In the data rows, zero lies at 7.5, halfway between 7 and 8.
Here are some numbered points:
(6 15 7 8 12 9 8 2 0 10 9 0) 0
(9 6 9 2 10 5 11 11 13 7 5 7) 1
(12 3 6 8 7 8 2 6 5 5 8 6) 2
(2 12 8 1 0 14 3 15 4 6 10 11) 3
(4 6 5 10 4 10 9 7 7 8 6 10) 4
(15 5 10 4 10 1 5 11 9 3 10 5) 5
(12 6 8 5 10 3 7 8 11 6 7 6) 6
(4 7 7 12 9 6 13 1 13 13 2 9) 7
(4 9 1 12 3 15 9 7 0 9 6 12) 8
(10 6 12 6 9 7 6 10 10 5 9 9) 9
(13 4 9 8 9 6 3 7 7 5 9 7) 10
(13 4 9 6 10 5 5 8 8 4 9 6) 11
(12 3 6 7 9 7 5 8 6 4 7 6) 12
(9 7 11 2 11 4 12 11 13 7 6 6) 13
(3 8 7 9 5 10 7 7 6 8 8 7) 14
(5 4 2 11 4 10 10 6 7 8 4 11) 15
(12 3 7 8 7 7 4 7 7 5 9 5) 16
(5 10 8 9 9 6 9 5 10 11 6 6) 17
New points follow, each followed by the numbers of its two nearest points above by angle, seen from the average point of the numbered points, smallest number first.
(3 9 6 4 0 13 5 12 5 7 8 11) 3 14
(10 7 10 5 9 5 9 9 11 7 9 8) 1 13
(4 11 6 12 13 3 13 5 11 14 4 7) 7 17
(8 8 6 9 10 6 9 5 10 9 4 7) 7 17
(4 11 6 3 2 12 6 10 7 9 7 9) 3 14
(9 8 8 9 10 6 10 6 10 8 3 8) 7 17
(9 4 6 8 7 9 7 6 11 7 5 8) 7 15
(8 8 9 10 10 6 11 7 11 9 2 8) 7 17
(8 8 5 9 10 5 9 5 10 9 5 7) 7 17
(8 6 7 9 8 8 9 6 11 8 4 8) 7 17
(5 13 7 5 8 6 8 7 7 11 7 6) 0 17
(3 10 6 6 1 13 6 10 5 8 8 9) 3 14
(4 10 6 5 4 9 7 9 7 9 6 8) 3 14
(6 12 4 9 11 5 8 7 5 8 7 6) 0 17
(8 6 7 9 7 8 9 7 11 8 4 9) 7 15
(10 6 12 8 8 8 5 10 8 5 13 11) 9 10
(10 4 7 9 8 8 4 6 8 7 7 7) 2 16
(10 8 9 3 9 3 11 9 12 6 9 7) 1 13
(6 8 5 8 9 9 8 3 4 10 6 5) 0 8
(10 6 13 8 8 7 5 10 9 5 13 11) 9 10
(9 6 11 4 10 5 10 10 12 7 6 6) 1 13
(5 15 6 8 13 7 9 3 0 9 9 0) 0 17
(7 6 7 9 8 8 9 6 12 10 4 7) 7 17
